(in the rows, 128 means zero)
Rotation paths and how fast each direction turns (degrees each step):
Each turn is a multiple of 5 degrees from 10 to 175, or 0.
Each row of a path follows its step; steps can be skipped.
Rotation 1:
step 0: [119 121 129 126 122 127 130 135 133 131 125 121 129 134 129 132 132 138
 123 122 124 128 133 138 125 123 126 129 136 122 127 133 130 132]
step 1: [136 125 124 128 123 141 124 124 126 124 119 135 129 134 129 129 130 135
 133 121 132 128 136 136 135 125 128 127 129 130 128 123 124 129]
step 2: [126 121 125 121 122 123 133 133 133 122 126 127 138 123 123 122 131 129
 134 124 128 125 129 132 126 123 128 135 117 124 134 121 131 127]
step 3: [128 122 139 127 128 128 127 132 132 137 123 129 123 120 125 129 126 134
 131 123 128 126 128 135 131 121 124 132 136 140 133 125 127 132]
step 4: [127 122 127 124 121 131 123 127 127 122 128 120 117 129 120 126 133 137
 130 124 134 131 132 130 127 126 139 130 128 122 129 128 126 136]
step 5: [132 122 128 124 131 134 124 127 124 129 120 122 137 131 128 121 127 127
 131 124 122 117 137 133 126 125 133 128 133 128 132 124 137 129]
step 6: [126 125 131 127 117 130 124 133 131 134 126 127 125 128 125 129 132 132
 129 125 118 125 129 139 133 136 121 132 119 126 137 124 125 130]
step 7: [127 126 127 126 130 124 130 131 132 120 130 131 128 132 122 122 127 140
 119 125 135 121 133 138 131 123 128 128 133 134 131 119 124 134]
step 8: [120 127 119 125 125 126 126 126 127 133 116 124 123 130 122 128 128 131
 137 122 130 129 131 135 125 123 128 133 126 129 121 120 138 129]
step 9: [132 118 130 124 125 139 126 132 128 126 125 124 135 126 123 129 125 138
 129 135 122 131 129 139 125 120 125 131 126 129 129 133 127 131]
Directions:
[132 128 127 128 128 132 126 127 129 124 131 130 126 128 126 128 129 130
 127 131 131 129 128 128 127 129 129 127 127 127 130 126 124 128] -> 130
Rotation 2:
step 0: [127 121 126 133 123 127 126 134 131 126 135 122 117 124 129 132 130 123
 127 129 138 125 130 141 121 134 127 142 127 125 129 126 133 127]
step 1: [122 122 132 117 124 125 131 132 123 121 121 125 121 126 127 138 129 129
 123 128 132 128 126 143 130 135 124 135 130 129 131 129 130 119]
step 2: [129 133 124 108 127 122 129 128 121 123 128 126 121 126 130 133 128 129
 122 128 127 126 122 127 131 137 133 135 131 124 124 125 121 123]
step 3: [132 133 126 129 121 125 121 129 128 125 141 124 118 123 128 127 127 125
 125 130 126 129 123 130 130 136 136 140 129 128 117 122 121 128]
step 4: [131 117 134 129 120 129 123 132 130 123 136 132 118 130 124 128 134 124
 129 133 127 128 121 143 129 130 132 136 131 132 125 127 130 129]
step 5: [130 118 128 114 126 125 123 133 130 125 122 131 124 135 132 129 133 126
 129 129 131 122 124 142 123 132 130 137 130 119 131 127 128 128]
step 6: [126 132 128 118 125 123 120 137 123 126 124 125 128 127 136 129 122 128
 123 123 129 129 131 134 122 141 129 140 126 122 124 122 122 125]
step 7: [129 129 134 122 121 128 126 133 117 128 136 132 118 123 133 129 125 127
 122 128 124 134 127 131 130 138 129 134 128 138 121 120 127 125]
step 8: [132 123 126 122 122 128 126 125 125 132 134 135 112 129 134 126 130 125
 131 132 129 123 117 136 134 130 137 133 127 133 130 121 129 126]
step 9: [128 125 124 127 123 124 119 137 131 127 127 123 125 136 129 128 124 126
 133 127 136 122 117 140 130 131 139 136 123 126 131 126 124 127]
Directions:
[126 129 128 128 128 126 123 128 129 127 130 128 126 123 129 127 130 128
 131 128 126 128 124 126 127 128 127 126 129 130 131 129 129 130] -> 80
[128 130 127 128 129 127 130 126 129 129 128 128 126 127 127 129 128 131
 128 126 125 129 125 127 132 127 131 128 124 131 125 125 127 127] -> 70
Rotation 3:
step 0: [132 126 127 130 130 140 134 125 121 124 114 132 140 133 124 136 121 130
 131 120 123 129 126 129 128 127 124 121 131 128 137 126 126 127]
step 1: [130 127 125 135 130 119 127 128 130 126 127 135 125 136 124 125 121 127
 126 125 130 127 124 128 129 135 131 142 139 134 142 124 123 133]
step 2: [123 122 132 116 124 121 128 137 129 119 131 136 132 136 134 134 132 132
 130 122 130 121 123 126 130 117 130 132 122 131 134 128 130 127]
step 3: [133 129 120 122 131 134 124 132 128 134 140 132 124 134 131 129 119 131
 125 127 123 129 128 131 126 129 135 135 117 125 125 136 131 140]
step 4: [129 136 125 125 129 132 146 126 131 128 140 125 133 121 127 134 130 129
 125 120 130 136 120 125 135 124 129 125 126 127 126 123 126 131]
step 5: [125 132 122 128 134 127 129 130 126 129 138 131 131 113 128 124 117 118
 131 135 125 123 135 126 125 128 132 124 132 135 134 121 133 126]
step 6: [120 121 124 120 125 122 130 124 124 128 125 122 133 118 129 125 134 133
 122 134 127 125 128 133 130 125 115 125 132 126 137 130 134 138]
step 7: [126 129 119 125 127 134 115 121 130 128 129 136 123 126 127 124 133 129
 122 127 117 129 134 126 119 121 122 129 132 124 128 126 115 127]
step 8: [119 127 134 129 131 123 136 122 128 131 134 122 129 135 135 121 131 130
 126 127 137 135 136 133 125 120 131 133 135 122 125 132 119 125]
step 9: [120 134 123 123 125 130 124 127 127 129 124 124 131 133 120 127 133 127
 132 137 124 133 136 130 131 124 141 130 121 136 121 127 132 117]
Directions:
[129 129 129 129 126 127 129 130 130 125 129 129 126 128 130 126 128 125
 133 129 130 127 131 130 131 125 129 128 130 126 128 125 127 129] -> 110
[128 127 126 127 128 129 127 126 127 126 129 128 129 130 130 131 131 128
 129 130 129 131 128 125 131 127 126 125 124 129 131 125 127 125] -> 160
[126 126 131 130 132 128 126 131 129 128 129 130 129 126 132 130 125 128
 126 127 129 127 129 128 127 125 128 125 129 129 127 129 127 125] -> 130
